The rows below fall into families. The same turns and mirrors carry the whole set onto itself and the rows of a family onto each other. For each named row, which other rows are in its family? Write them in the order they are listed.
These 30 rows form 5 families of 6 rows each.
q109: [ 19  -3   8  10  10 -13   4  12   3]
q344: [ 10   1  18  18   5 -13   3   2   6]
q980: [ 15  -4   1   9  11 -16  -3   8  -1]
q508: [ 13  47 -10 -25  -7  13  17 -12 -18]
q388: [ -1  53  -1 -13  -1  17  10 -22 -11]
q753: [  3  45   9 -21  -8  19  31  -4  -7]
q265: [  3  49   0 -26  -4  17  14 -19 -10]
q820: [ -8  47   0 -15 -10  15  11 -25  -8]
q18: [ 17  -1   5   5  13 -19  -8  -1  -2]
q938: [ 10  -3   2   4  12 -20 -11   2  -1]
q528: [ 23  -1   9   5   8 -15   9  18  -5]
q654: [ 6 -1 15 10  8 -9  3  4 11]
q437: [ 21  -3   7  -3   7 -15   9  19  -1]
q658: [ 12  -1  18  13   8 -11   0   0   8]
q628: [  5  48   4 -26  -5  20  22 -15  -8]
q566: [  9  45 -12 -31  -3   9  17 -10 -20]
q44: [ 25  -3  12   1  10 -15   7  15  -1]
q605: [  9  46   5 -20 -10  20  30 -11  -7]
q556: [  8  -1  18  12   2 -11   5   2  12]
q863: [ 11  -2  -2   2   7 -20 -13  -1  -3]
q356: [ -4  48   4 -18  -4  13  10 -25  -9]
q649: [ 10  49  -4 -32   1   9  18  -9 -20]
q460: [ -1  47  -1 -16 -10  17  13 -26  -8]
q73: [  3  48  12 -21  -7  18  29  -6  -6]
q862: [  9  49  -9 -23   2  16  18  -7 -20]
q739: [  5  51   6 -17  -4  22  28  -8  -9]
q580: [ 13  -3  10  14   8 -14  -2   5   4]
q417: [  8  48  -2 -30  -2  15  19 -13 -14]
q282: [ 19  -4   7   0   9 -15   7  17   1]
q635: [ 15   0   0   9   9 -20  -9   2  -6]

Which other rows belong to the same family as q628? q109, q980, q265, q580, q417
Which other rows belong to the same family as q862? q388, q18, q658, q44, q739

